cols: Z U R C
[-76  75 -95 -98] = K_355
[-24  81 101 -15] = K_926
[-51 -22 -83 -81] = K_192
[-102  -35  -44  -22] = K_354
[101  35 -53 -67] = K_813
[  61   60 -104   91] = K_86
[ 61 -55  58 101] = K_63
[ -93  -36  100 -105] = K_421
[ 45  39  71 -48] = K_416
[ -36   73 -105   26] = K_647
common K_63 K_86: 
[61]
common K_813 K_63: 
[101]
col: [ 91 101]
C

cols: E L H X M J V
[ 20  58 -11  14  16 -25 101] : K_321
[-77  41 -24  -2   3  40 -65] : K_261
[-42  96 -36   9  84   8  49] : K_593
[ 31 -66  84  -1  -5  -3 -57] : K_606
[-12  83 -25  13  21  -8  -2] : K_251
asked: [-77  41 -24  -2   3  40 -65]
K_261
common K_606 K_593: 
[84]
common K_261 K_251: 
[-2]
col: [101 -65]
V
col: [84 -5]
M

cols: B D F A Q Y N P
[-83  20 -17  34 -95 -74  19  25] -> K_995
[-72 -79 -83  69 -73 -68 -38 -78] -> K_187
[21 62 -1 33 78 67 18 12] -> K_688
[-81 -75 -50 -40 -72  59  79  -2] -> K_878
[ 12   9  -1  82 -85  72 -37  91] -> K_189
col: [67 59 72]
Y
common K_187 K_878: 
[-72]
col: [ 25 -78  12  -2]
P
col: [-17 -83]
F
col: [-73  78]
Q
common K_878 K_187: 
[-72]
asked: [-81 -75 -50 -40 -72  59  79  -2]
K_878

cols: bakuz suke bot Pazuv pom gero totig
[-27  21  26  17  26  12 -31] = K_122
[-65  28  79   8   2  -7  -3] = K_330
[ 44 -28 -39 -23   7 -12 -19] = K_881
[  6 -30  23 -44 -33 -45  27] = K_18
[25 21 19 23  8  5  3] = K_944
[ 41 -46 -16 -51 -29 -45  18] = K_294
[-38  16  79  -4 -22 -16  44] = K_528
[25 21 19 23  5 25 40] = K_72
[ 49 -19 -25 -25 -43 -20  91] = K_814
[ 49 -19  21 -25 -43   8  91] = K_177
[ 49 -19  21 -25 -43 -20   4] = K_911
[ 54 -13 -11 -10 -11   1  45] = K_358
asked: [ 49 -19  21 -25 -43 -20   4]
K_911
col: [-27 -65  44   6  25  41 -38  25]
bakuz
col: [ 23 -25]
Pazuv

cols: K G W T S
[-37 -25 -31 -47 -35]  K_24
[-39 -61 -30   1 -30]  K_95
[ 16 -41  32  34  48]  K_897
[-78 -39 -88 -59 -60]  K_821
asked: [-78 -39 -88 -59 -60]
K_821
col: [-31 -30]
W

cols: Sugem zamo kis Tigek Mek
[33 88  8 13  2] = K_967
[ 12  -1  19 -10  18] = K_475
[ 77  16   8 -10  15] = K_837
[-31 -22 -13  26 -14] = K_38
[ 96  92  10  16 -36] = K_474
[ 45 -29   4  34  51] = K_186
[ 77  16  -8   1 -66] = K_443
[ 12  33 -20  31  69] = K_126
[ 56 -40  13  19  15] = K_945
common K_945 K_837: 
[15]
col: [ 77 -31  96  45]
Sugem
common K_967 K_126: 
[33]
col: [-31  96  45]
Sugem
col: [  8  19   8 -13  10]
kis

cols: renop laput gef bab volu ral sef kupuz
[ -4  94  34  31 -11  98  80 103] = K_659
[ -4  94  34 -22 -11 -42 -39 -36] = K_459
[ 64 -13 -21  30  28  27  33  23] = K_902
[ 88 -28 -38  38  32  34  45  27] = K_14
[-21 -12 -16  24  29  20  24  16] = K_260
[ -4  45  34  73 -11  98  80 103] = K_387
[ 24 -64 -21 -19  68  33 -46 -53] = K_162
[ 98 -24  22  32 -14 -76 -31 -71] = K_991
col: [-4 64 88]
renop
common K_14 K_991: 
[32]
common K_659 K_991: 
[98]
common K_14 K_659: 
[34]
common K_991 K_387: 
[98]

cols: Puv biges Teni sanu Lif
[-22  26  16 -68  45] -> K_320
[ 44 -14  95 -19  23] -> K_53
[ 28 -21 -25  -3   7] -> K_826
[-24  -5  16 -14  22] -> K_301
[  6 -28 -52 -31  17] -> K_88
[ 44 -14  95 -19 -47] -> K_957
[ -5 -18   6  -2  41] -> K_114
[-37 -20  15 -24   7] -> K_287
[-4 -2 15 10 19] -> K_397
[-26  20 -44 -63 -75] -> K_196
common K_287 K_397: 
[15]
common K_301 K_287: 
[-24]
col: [ 44  28 -24   6  44  -5 -37  -4]
Puv
common K_114 K_88: 
[6]
common K_114 K_301: 
[-5]

cols: Vuv Vofi vesez Sar fop riv nevuk dut sogi
[-12  -8  61  20 -21 -31 -90 -10  34]  K_497
[-26   7 -21 -88 -30  77 -19  43  -1]  K_904
[-18  -9 -24  14 -10  33 -19  40  18]  K_555
[ 23 -19  72 -26  32  20  27  47 -54]  K_303
[ -8   7  -1 -59  54  72   0  60 -18]  K_662
[  6   3  -2 -27  25  35  -1  28 -10]  K_767
[ 25 -18  72 -37  42  33  26  58 -58]  K_696
[ 50 -39  10  36 -24 -29 -96 -29  21]  K_112
common K_497 K_662: 
[-8]
col: [ 77  33  20  72  35  33 -29]
riv
col: [-90 -19 -19  27   0  -1]
nevuk
col: [-18  23  -8]
Vuv
common K_497 K_555: 
[-10]

cols: guf rovol votar bufal goruf luk rov
[ -4 -34  -7 -49 -28 -27   0] -> K_48
[  29   44  -64   47   44   11 -107] -> K_326
[ 35  28 -42   4  22  11 -64] -> K_135
[-25 -23 -38  -2  -2  17 -50] -> K_702
col: [   0 -107  -64]
rov
col: [44 22 -2]
goruf
asked: [ -4 -34  -7 -49 -28 -27   0]
K_48
asked: [  29   44  -64   47   44   11 -107]
K_326

cols: Sige Lar Tir bepi
[ 13 -75 -19  12] : K_30
[ 14 -72  10  11] : K_137
[  9 -75 -19  12] : K_565
[ 13  11 -19  18] : K_990
common K_137 K_990: 
[11]
col: [14  9 13]
Sige

cols: mefi dimut Tif bon tazu
[29 12 -3 -5 10] = K_155
[-94 -37  -4   4 -38] = K_428
[-12 -51   7  -9  17] = K_512
[-20  19 -15  -1 -26] = K_325
[-59 -46  -3  -8 -16] = K_929
[-50 -18  -3   2 -22] = K_111
col: [ 4 -9 -1 -8  2]
bon
common K_111 K_929: 
[-3]

